In the data rows, 128 means zero.
Here are some points, one per row:
[139 112 140 116  42 146  84 188 131  81 100 120 148 140  94 100 100 126
 133 108  82 134 136 124  97  61  70 188 142 149 137 143 105  95 168 198
 118  79 154  73 129 122 115 177 181 155 103 139 194 122 149 115 146  91
 101 159 109 114 117 126 153 169  98 147]
[ 92  97 110  84 136 129 169 156 112 111 107 193 127 185  59 123 148 162
  94 141  71 106 150 134  77 112 187  95 132  66 123  77  99 192 101 107
 118 159 112 181  97 132 113 103 129 127 103 185 163 104 123 146  84 125
 150  96 108 169 149 183  92 130 150 128]
[138 174 175 168  74  64  83 112 148 144 153 100 180 141 181 192 135 104
 194 130 132 141 110  72 172 102 129 184 174 109 126  98 133 105 128 131
 138 153 153 135 143 125 112 179 149  93 135  67 160 159 148  85 170 135
  90 126 124 116 169  77  97 144  88 136]
[183 160 186 136  49 109 125  98 148 181 126  67 186 152 168 137 119 130
 104 131 147 179  81  93 152 121 132 141 166 131 137  86 132  78  97 130
 152 157 157  87 155 148 146 160 129 121 106 159 194 151 129 111 166 144
  59 118 155 185 154 135 155  76 125 127]
[ 92 100 107  82 135 132 174 155 115 107 107 195 124 185  58 120 149 162
  95 142  71 107 145 132  75 113 185  99 129  66 122  77  99 189 100 109
 113 163 111 180  96 131 114 104 128 126  97 183 163 107 124 146  88 131
 150  95 111 169 149 179  91 126 153 129]
[133 105 124  86  98 147  98 212 142 105 101 153 128 131  83 108  89 141
 148 144  89 127  80 121  47  51  67 195  88 133 171 154 120 149 169 178
 141 123 154 144 103  97  69 147 149 172 154 133 162 117 126 123 142  77
 147 151 128 117 112 185 132 123 123 126]
[112 177 189 152  63 103 125 100 132 200 158 125 100 124 155 156 176 133
  87 155 121 141 133  65 211  84 128 141 147 136 101  85  86 126  78 133
 151 124 169  97  91 115 139  87 118 111 122 132 177  98 142 101 135 137
  44  97 130 146 154 146 112 109 142 176]
[159 144 141 187  78 149  86 122 182 168 131  81 158 113 158 186 114 107
 134 165 186 119  94  89 126 138 182 129 174 102 126 141 170 106 114 141
 166 154 151  65  89 123 128 175 152 120 146  67 167 148 153  48 148 171
  91 108 138 117 140 150 157 102 117  90]
[126 118 123  98  76  79 163 133 107 136 105 153 107 154  74 106 174 169
 105 133  61 134 149 101 153 130 179 109 127  84  98  50  65 164  70 177
 102 104 120  94  79 139 144 102 157 121 101 143 210 106 122 101 102 126
  89 103 109 138 169 153  96 125 142 147]
[109  77 104 146  90 155 103 138 154 161 145 131 173 134 141 198  89  96
 210 126 127 112  97  81 112 114  97 150 171 117 117 111 159 148 151  79
 134 164 124 152 185 150  57 211 126 148  75 115 140 180 153 149 154  74
 154 135 146 143 160 104 117 150  98 121]
[136  94 118 134  68 177 119  97 120 148 166 114 136 134 178 175 151  84
 154 128 116 121 136 118 104  95 165 140 120 138  99  83 114 146 161 120
 171 212 161 145  99  97 133 106 161 119 155  67 100 186 171 114 157  94
  72 170 131 113 138 169 159 136  78  48]
[116  76 101  97 101 151 146 141 136 232 134 153  68  92 101 144 135 146
 127 166 105 126  83  68 136 120  95 118  88 133 111  88 107 205  80 122
 140 124 128 115 104 131  68 106 103 177 109 140 157 120 120 145 124  62
 123 110 160 148 152 197 114  83 164 145]
[117 178 186 149  71 100 121  95 131 199 154 121  95 120 154 153 176 133
  85 158 125 137 133  69 212  83 125 141 149 133 100  81  83 134  72 127
 149 124 167  96  89 120 140  88 118 118 117 132 178  99 143  98 137 138
  46 102 131 146 155 146 109 114 140 180]
[ 87  60  97 116 100 214 141 134 137 204 142 160  99 118 104 157 112 120
 108 145 120 103 121  88 122 114  89  97 140 140 104 111 126 184 111  69
 135 137 126 124 155 150  72 136  94 181  52 187 141 132 148 182 117  66
 138 114 150 168 137 174 136 126 153 148]
[ 65  92 141  93 112 144 142 148 154 131 112 163 107 150 120 116 145 169
 163 152  98 111 137 156  95  52 111  81 147 127 136 103 107 119 155  78
 174 162 203 168 124 140  39  95 120 122  89 197 149 110 119 180  85 117
 167 129 123 163  82 129  87 106 151 122]
[108 134 144  79  43 132  82 145  92 115 102 142  86 102  89 118 137 147
 110 123  80 144 141 125 129  69 107 129 138 167 128 117  73  89 132 148
 117  61 153  90  94 154 102 144 191 130  86 153 202 103 182 122  95  96
  77 130 112 126 147 157 148 181 122 179]
[ 93  97 109  85 133 132 172 156 117 106 105 196 126 188  60 121 147 161
  97 142  76 108 146 134  77 114 187  97 129  64 127  77 102 195 103 113
 112 159 112 178  95 131 114 108 129 124 102 188 165 105 125 146  85 131
 151  90 108 167 149 183  95 126 152 130]
[115 121 146 173 143 181 126 176 182 118 153 134 191 193 152 154  85  99
 117 140 147  99 119 108  78  67  83 195 147 109 144 163 170 145 173 116
 160 195 162 168 168  82 119 139  80 149 145 158  95 129 106 140 180 131
 158 138 131 155  87 140 123 103 119 111]
[134 105  67  76 100 149 179 138 132  91  83 158 168 190 115 163 124 116
 155 127  90 105 129 180  30 126 179 101 134  84  88  55 108 157 115 113
 143 169 131 160 100 122 122 124 180 142 129 139 141 148 151 138 108 110
 141 133  96 143 167 170 137 153 125  59]
[110 158 158 162 134 115  91 132 157 117 156 133 195 164 174 206 105  93
 193 135 152 119 103 100 108  90 124 174 176 102 145 133 167 124 168  72
 150 200 150 211 164 116  84 182 122 101 141 101 109 159 146 129 157 135
 151 122 128 138 147 100  98 147  93 118]
[ 94  97 107  80 133 134 174 155 111 110 100 196 126 183  58 124 147 165
  96 138  76 104 148 133  79 114 186  98 129  65 124  72  98 194 102 110
 117 162 116 176  96 135 114 106 129 124  99 182 163 107 121 144  89 128
 150  94 110 170 150 178  91 125 150 131]
[109  76 103 100 104 151 147 140 134 233 134 153  66  89 104 145 135 145
 129 167 107 124  80  65 140 118  97 119  90 132 113  91 106 207  83 125
 141 127 130 108 105 130  68 105 102 175 108 140 157 121 124 145 123  63
 123 108 158 143 152 196 118  85 162 146]
[144 109 108 185 134 223 137 179 154 104 142 119 168 123 122 134 121  93
 131  99  80 102  80 110 100  78 107 142 107  82 153 152 152 170 160 123
 163 181 185 133 147  69 110 160 113 136  89 194 146  94  73 114 104 109
 140 161 149 167 112 139 143  69 143 107]
[157 150 173 192  67 124 125 158 180 150 148  92 181 169 157 141 127 109
 116 128 125 127 125  71 164  75  75 216 151 112 113 119 129 134 128 203
 148 144 169  70 136  81 148 136 112 151 137 115 164 122 103  87 199 125
  82 143 129 125 110 113 118  95 111 131]
[112 157 160 162 135 115  90 131 156 115 156 132 194 164 177 206 106  93
 189 135 153 122 106 103 107  88 126 175 173 102 150 132 170 121 169  69
 151 202 146 213 162 119  89 180 120 101 141 101 107 162 146 126 158 135
 150 126 133 137 147  97  99 143  93 118]
[149 108 107 184 134 222 139 179 153 103 142 119 167 124 125 132 121  89
 138  98  82 102  79 113  99  72 102 142 109  82 155 149 152 168 157 119
 161 177 181 135 148  70 110 162 113 137  87 195 147  98  69 111 108 109
 137 161 151 164 115 142 139  69 141 107]
[115 178 189 146  69  96 122  99 125 194 151 125 101 126 149 157 178 134
  84 155 124 134 135  62 213  82 128 143 146 136 103  81  85 135  78 133
 152 123 166  93  92 120 142  87 122 115 119 129 178  98 142  98 135 138
  47  97 131 141 162 152 108 109 140 178]
[ 85 115 118  99 112 126 148 117  91 133 120 159 119 177  31 115 181 168
 104 147  62 133  99 100  97 127 166  97 111 105 111  89  83 172  83 159
  78 141 127 131  80 141  85  75 123  90  88 148 196 120 117 128  95 148
 102 121  86 131 141 178 113 154 143  88]
[149 131 160 128 157 174 132 122 159 141 155 120 173 134 180 168  39 134
 121 161 166 130 125 106  69 111 164 127 175  93 137 146 206 121 156 114
 139 202 183 169 128 131 137 129  93  67 105 147 137 139 161 143 155  91
 175 123 170 181 130 145 150 119  74 122]
[140 112 139 114  42 149  85 185 130  83 101 117 149 141  96 103  98 129
 133 107  87 133 135 127  97  64  68 189 144 148 139 146 103  93 172 203
 118  82 151  72 130 123 114 177 183 154 103 139 194 120 148 111 145  90
 103 162 109 116 116 129 152 167  99 146]
[104  85 126 153 143 184 139 202 158 126 141 136 163 175 132 139  90 121
 130 120 118 142 112 144  60 110 134 170 169 140 115 142 173 133 179  93
 139 180 140 142 183  86 112 122  96 133  96 230 126 106 111 125 124  76
 179 198 123 174 119 139 120  95  95 119]
[115 179 192 150  68 100 119  97 130 196 154 123  95 125 153 155 177 133
  86 155 123 143 135  63 209  83 119 142 146 139 101  86  91 134  75 132
 149 119 174  96  91 124 139  92 122 115 119 129 174  92 144  99 135 137
  49  96 127 144 158 151 110 107 143 181]
[149 126 160 126 159 175 136 124 159 142 156 123 176 137 176 164  40 138
 125 162 167 127 120 107  75 110 161 125 178  92 136 145 205 126 157 116
 137 198 184 171 128 136 134 128  88  64 109 153 134 138 161 140 155  87
 173 120 168 179 126 148 151 118  71 121]
[112 182 188 149  66  96 123  98 129 201 156 124  91 123 154 157 179 134
  86 163 126 139 132  65 213  86 129 142 144 139 101  86  91 130  79 135
 145 123 169  97  92 121 140  87 121 117 113 132 175  98 136  97 134 137
  47  97 128 142 153 149 110 114 138 177]
[138 175 175 170  75  66  88 111 149 143 156 103 180 144 182 194 134 105
 194 131 128 145 107  68 173 101 128 184 173 112 125  95 129 105 132 130
 141 152 152 135 140 126 113 178 150  97 133  68 161 156 145  85 168 130
  90 126 127 116 171  79  95 143  87 138]
[152  87 111  81 145 141 173 145 130 107 113 152 168 163 102 122  61 175
 127 143  99 125 143 126  47 142 208  98 158  47 126  94 157 162 127 162
  97 176 139 151 105 146 143 129 129  77  90 156 186 134 140 135 121  87
 184 119 144 172 152 155 128 128  86 107]
[134 126 128 175 140 192  96 140 185 137 133 115 168 136 156 195  88  96
 132 163 195  97  91 116  68 125 173 123 172  97 144 170 199 125 154  84
 177 195 149 146 114 117 104 174 126 128 148 104 113 147 151  93 138 169
 151 109 139 139 118 167 159 106 125  73]
[171  99 116 137  88 154 100 158 159 131 122 107 131 112  88 159 146 143
 157  70 102 150 120 129 132 110 117 191 137 105 128  92 111 136 141 212
  87 143 107  49 120 102 138 147 111 178 101 140 182 121 124  94 136  96
  50 224  90 114 100 127 172 113 116 112]
[117 181 190 151  61 102 122  98 127 197 157 125  94 127 153 158 182 129
  83 154 121 139 129  68 213  86 123 143 148 138 100  84  90 134  70 133
 146 123 168  91  91 125 139  89 123 117 118 131 172  96 143  97 135 138
  51  98 129 143 155 142 113 109 140 174]
[ 93 101 104  83 135 131 172 154 114 107 104 195 129 189  60 120 150 162
  95 140  74 106 148 134  78 113 186  95 131  68 123  76  99 196 102 111
 115 163 115 179  96 131 117 105 130 128 100 183 164 106 121 144  87 126
 153  95 108 169 151 182  94 125 152 131]
[129  74 155 175  93 177 107 143 140 140 189 116 152 150 146 132 137 105
 122 124 111 114 146  68 130  72 129 197 118 111 136 129 139 170 190 170
 150 223 147 136 131  72 136 125 108 128 150  84 106 169 114 109 187 101
  96 174 148 121  96 152 131 100  76  83]
[141 120 122 104  90 136  99 112 121 168 122 134  64  75  87 171 185 159
 132  87 104 162 128 131 162 121 157 134 131 120 119  65  80 136 104 159
  88 123 105  69  84 133 121 114 118 152  85 157 192 107 154 105  87 108
  31 187  87 128 134 154 169 127 142 147]
[161 171 124 127  38 131 139  92 147 156 121  94 155 140 200 197 144  88
 160 135 131 129 112 135 128 105 134 135 154 145  69  58  96 102  98 130
 172 138 179  95  98 114 147 117 185 135 145  90 146 148 178  97 153 115
  57 140 108 120 173 141 160 144 112  83]
[114 101 124 113 109 193  92 198 140  62 108 153 163 163  96 122  74 111
 132 115 107 113 129 153  37  56  73 174 142 136 160 175 141 111 201 131
 131 129 151 152 149 119  93 177 147 156 111 171 135 126 150 155 137  97
 158 155 115 138  95 147 150 166 106 124]
There is one direction along which these points spread out most. Take the direction at right angles to it along which they spread out most. Then take the direction at right angles to both along which they spread out most. Go by this last direction. Where along it does each point below lie, from 0 to 99? The average is 50, and the first point in the table lies past the average. One standard deviation of the points above along it is 16.
[112 177 189 152  63 103 125 100 132 200 158 125 100 124 155 156 176 133
  87 155 121 141 133  65 211  84 128 141 147 136 101  85  86 126  78 133
 151 124 169  97  91 115 139  87 118 111 122 132 177  98 142 101 135 137
  44  97 130 146 154 146 112 109 142 176] 41
[109  77 104 146  90 155 103 138 154 161 145 131 173 134 141 198  89  96
 210 126 127 112  97  81 112 114  97 150 171 117 117 111 159 148 151  79
 134 164 124 152 185 150  57 211 126 148  75 115 140 180 153 149 154  74
 154 135 146 143 160 104 117 150  98 121] 48
[138 175 175 170  75  66  88 111 149 143 156 103 180 144 182 194 134 105
 194 131 128 145 107  68 173 101 128 184 173 112 125  95 129 105 132 130
 141 152 152 135 140 126 113 178 150  97 133  68 161 156 145  85 168 130
  90 126 127 116 171  79  95 143  87 138] 43
[134 105  67  76 100 149 179 138 132  91  83 158 168 190 115 163 124 116
 155 127  90 105 129 180  30 126 179 101 134  84  88  55 108 157 115 113
 143 169 131 160 100 122 122 124 180 142 129 139 141 148 151 138 108 110
 141 133  96 143 167 170 137 153 125  59] 45
[104  85 126 153 143 184 139 202 158 126 141 136 163 175 132 139  90 121
 130 120 118 142 112 144  60 110 134 170 169 140 115 142 173 133 179  93
 139 180 140 142 183  86 112 122  96 133  96 230 126 106 111 125 124  76
 179 198 123 174 119 139 120  95  95 119] 54
[171  99 116 137  88 154 100 158 159 131 122 107 131 112  88 159 146 143
 157  70 102 150 120 129 132 110 117 191 137 105 128  92 111 136 141 212
  87 143 107  49 120 102 138 147 111 178 101 140 182 121 124  94 136  96
  50 224  90 114 100 127 172 113 116 112] 83
[133 105 124  86  98 147  98 212 142 105 101 153 128 131  83 108  89 141
 148 144  89 127  80 121  47  51  67 195  88 133 171 154 120 149 169 178
 141 123 154 144 103  97  69 147 149 172 154 133 162 117 126 123 142  77
 147 151 128 117 112 185 132 123 123 126] 81
[161 171 124 127  38 131 139  92 147 156 121  94 155 140 200 197 144  88
 160 135 131 129 112 135 128 105 134 135 154 145  69  58  96 102  98 130
 172 138 179  95  98 114 147 117 185 135 145  90 146 148 178  97 153 115
  57 140 108 120 173 141 160 144 112  83] 48
[140 112 139 114  42 149  85 185 130  83 101 117 149 141  96 103  98 129
 133 107  87 133 135 127  97  64  68 189 144 148 139 146 103  93 172 203
 118  82 151  72 130 123 114 177 183 154 103 139 194 120 148 111 145  90
 103 162 109 116 116 129 152 167  99 146] 94
[115 121 146 173 143 181 126 176 182 118 153 134 191 193 152 154  85  99
 117 140 147  99 119 108  78  67  83 195 147 109 144 163 170 145 173 116
 160 195 162 168 168  82 119 139  80 149 145 158  95 129 106 140 180 131
 158 138 131 155  87 140 123 103 119 111] 47
[149 108 107 184 134 222 139 179 153 103 142 119 167 124 125 132 121  89
 138  98  82 102  79 113  99  72 102 142 109  82 155 149 152 168 157 119
 161 177 181 135 148  70 110 162 113 137  87 195 147  98  69 111 108 109
 137 161 151 164 115 142 139  69 141 107] 59
[112 182 188 149  66  96 123  98 129 201 156 124  91 123 154 157 179 134
  86 163 126 139 132  65 213  86 129 142 144 139 101  86  91 130  79 135
 145 123 169  97  92 121 140  87 121 117 113 132 175  98 136  97 134 137
  47  97 128 142 153 149 110 114 138 177] 41
[ 87  60  97 116 100 214 141 134 137 204 142 160  99 118 104 157 112 120
 108 145 120 103 121  88 122 114  89  97 140 140 104 111 126 184 111  69
 135 137 126 124 155 150  72 136  94 181  52 187 141 132 148 182 117  66
 138 114 150 168 137 174 136 126 153 148] 48
[134 126 128 175 140 192  96 140 185 137 133 115 168 136 156 195  88  96
 132 163 195  97  91 116  68 125 173 123 172  97 144 170 199 125 154  84
 177 195 149 146 114 117 104 174 126 128 148 104 113 147 151  93 138 169
 151 109 139 139 118 167 159 106 125  73] 33
[136  94 118 134  68 177 119  97 120 148 166 114 136 134 178 175 151  84
 154 128 116 121 136 118 104  95 165 140 120 138  99  83 114 146 161 120
 171 212 161 145  99  97 133 106 161 119 155  67 100 186 171 114 157  94
  72 170 131 113 138 169 159 136  78  48] 45
